In the data rows, zero lies at 7.5, halfway between 7 and 8.
Here are some points:
c(11, 4, 5, 3, 6, 4, 7, 9, 8, 4, 14, 7, 8, 8, 7, 6)
c(9, 7, 10, 6, 8, 2, 5, 9, 10, 10, 12, 9, 9, 9, 9, 8)
c(10, 6, 6, 9, 8, 3, 10, 8, 6, 7, 9, 9, 7, 9, 10, 7)
c(9, 15, 13, 4, 6, 10, 9, 10, 7, 5, 7, 5, 8, 8, 1, 4)
c(5, 7, 13, 3, 14, 10, 7, 11, 11, 9, 7, 6, 6, 6, 6, 7)
c(2, 7, 9, 12, 5, 10, 10, 5, 10, 6, 8, 13, 11, 5, 5, 11)
c(8, 9, 8, 7, 5, 12, 9, 1, 0, 15, 10, 10, 8, 9, 3, 9)
c(9, 9, 9, 7, 5, 9, 8, 2, 0, 15, 15, 11, 6, 7, 7, 8)
c(11, 8, 7, 9, 15, 9, 8, 0, 6, 9, 2, 7, 9, 9, 9, 5)
c(7, 10, 12, 13, 6, 4, 10, 8, 6, 6, 7, 7, 6, 6, 8, 10)
c(5, 9, 9, 10, 4, 3, 8, 7, 10, 11, 11, 6, 9, 7, 6, 7)
c(2, 7, 11, 5, 3, 10, 9, 6, 10, 6, 4, 7, 6, 8, 5, 11)
c(4, 4, 7, 0, 5, 3, 6, 7, 9, 9, 2, 13, 9, 8, 15, 6)
c(12, 11, 11, 8, 6, 2, 10, 9, 7, 4, 12, 9, 8, 9, 14, 4)
c(11, 11, 6, 11, 6, 15, 8, 9, 6, 4, 10, 7, 7, 6, 9, 7)
c(11, 8, 5, 8, 5, 4, 7, 8, 9, 5, 5, 7, 6, 7, 7, 7)
c(5, 10, 9, 7, 11, 11, 2, 10, 5, 8, 5, 7, 11, 5, 8, 7)
c(10, 4, 5, 10, 8, 4, 12, 8, 8, 5, 6, 5, 8, 9, 8, 9)
c(10, 10, 7, 7, 5, 13, 6, 6, 3, 10, 6, 8, 7, 8, 6, 8)
c(10, 6, 10, 12, 10, 6, 5, 9, 9, 8, 5, 8, 5, 7, 5, 8)
c(8, 4, 3, 11, 6, 9, 1, 12, 6, 6, 6, 6, 8, 6, 7, 12)
c(3, 3, 8, 12, 4, 11, 9, 8, 11, 10, 3, 8, 10, 6, 4, 9)
c(12, 10, 10, 7, 5, 9, 8, 9, 5, 6, 11, 8, 6, 9, 8, 6)
c(11, 12, 8, 5, 7, 6, 11, 9, 5, 6, 3, 9, 8, 9, 7, 6)
16 more points follow, each with its number after it:
c(11, 7, 8, 5, 14, 6, 6, 3, 7, 8, 8, 9, 7, 6, 8, 9) 0
c(10, 6, 13, 5, 6, 11, 10, 11, 6, 4, 7, 3, 5, 11, 9, 0) 1
c(6, 6, 3, 4, 9, 12, 15, 13, 3, 10, 6, 9, 4, 15, 7, 15) 2
c(1, 5, 11, 9, 4, 11, 8, 4, 8, 4, 9, 7, 5, 10, 9, 11) 3
c(12, 11, 6, 9, 14, 8, 8, 2, 5, 6, 8, 8, 10, 11, 15, 6) 4
c(7, 4, 1, 9, 8, 9, 6, 10, 8, 6, 9, 7, 5, 6, 1, 6) 5
c(2, 5, 12, 8, 6, 13, 6, 5, 7, 4, 9, 8, 2, 8, 11, 9) 6
c(9, 5, 8, 3, 6, 11, 5, 10, 4, 9, 6, 11, 12, 5, 6, 5) 7
c(6, 12, 1, 12, 10, 8, 10, 8, 8, 7, 6, 9, 7, 4, 3, 2) 8
c(6, 8, 5, 4, 8, 11, 5, 8, 6, 11, 11, 7, 7, 7, 10, 9) 9
c(10, 8, 13, 6, 6, 11, 10, 9, 6, 4, 11, 5, 7, 8, 8, 6) 10
c(9, 3, 2, 6, 7, 11, 0, 12, 7, 5, 9, 5, 7, 4, 7, 14) 11
c(6, 9, 5, 8, 5, 5, 0, 3, 11, 11, 4, 6, 0, 3, 4, 0) 12
c(6, 10, 4, 8, 7, 10, 9, 10, 5, 10, 8, 8, 5, 10, 9, 8) 13
c(9, 9, 13, 11, 8, 8, 14, 10, 6, 2, 5, 4, 14, 0, 2, 11) 14
c(7, 8, 10, 8, 4, 5, 7, 9, 10, 10, 10, 6, 10, 7, 9, 8) 15
Which three of these numbered points are nearest to each point below by angle, seen from the average point of the first points? Their numbers follow each, nearest first.
c(9, 7, 6, 11, 5, 7, 6, 3, 10, 9, 3, 7, 6, 7, 7, 5) > 12 8 5
c(12, 2, 10, 6, 12, 10, 7, 3, 8, 8, 9, 8, 4, 1, 4, 10) > 0 11 5
c(12, 5, 7, 0, 15, 6, 8, 0, 5, 10, 2, 8, 10, 12, 7, 6) > 0 4 7
c(9, 9, 6, 6, 7, 8, 10, 10, 5, 8, 7, 10, 10, 10, 5, 11) > 2 13 7
c(8, 8, 1, 5, 6, 7, 0, 13, 7, 4, 11, 5, 7, 4, 7, 13) > 11 5 9
c(7, 6, 8, 9, 6, 7, 6, 3, 5, 10, 6, 8, 5, 8, 8, 7) > 12 6 3
c(8, 12, 6, 12, 11, 8, 7, 6, 8, 9, 0, 8, 10, 9, 6, 7) > 8 4 12
c(7, 5, 8, 8, 6, 11, 5, 8, 8, 10, 6, 11, 12, 11, 11, 8) > 7 9 3
c(8, 7, 3, 10, 7, 5, 2, 12, 8, 6, 12, 7, 9, 8, 10, 9) > 11 5 9
c(3, 6, 12, 8, 4, 3, 7, 5, 8, 6, 12, 4, 4, 10, 15, 10) > 3 6 15
c(10, 8, 7, 13, 5, 7, 8, 8, 5, 7, 9, 9, 9, 8, 10, 7) > 4 13 8
c(8, 7, 5, 5, 6, 9, 7, 3, 5, 9, 5, 8, 7, 6, 13, 8) > 9 4 0
c(8, 12, 3, 9, 9, 10, 10, 6, 8, 6, 8, 3, 8, 6, 12, 5) > 4 8 13
c(2, 1, 11, 11, 11, 10, 3, 7, 5, 3, 5, 6, 5, 10, 8, 3) > 6 3 1
c(8, 9, 3, 9, 7, 9, 3, 11, 7, 5, 4, 5, 7, 7, 7, 9) > 11 5 8
c(8, 3, 1, 8, 8, 8, 9, 9, 7, 5, 7, 5, 5, 7, 10, 6) > 5 11 13
c(3, 12, 11, 5, 4, 6, 7, 7, 7, 7, 10, 4, 6, 9, 7, 9) > 3 15 6
c(7, 10, 6, 11, 6, 1, 1, 9, 2, 13, 2, 10, 9, 3, 9, 5) > 12 8 7
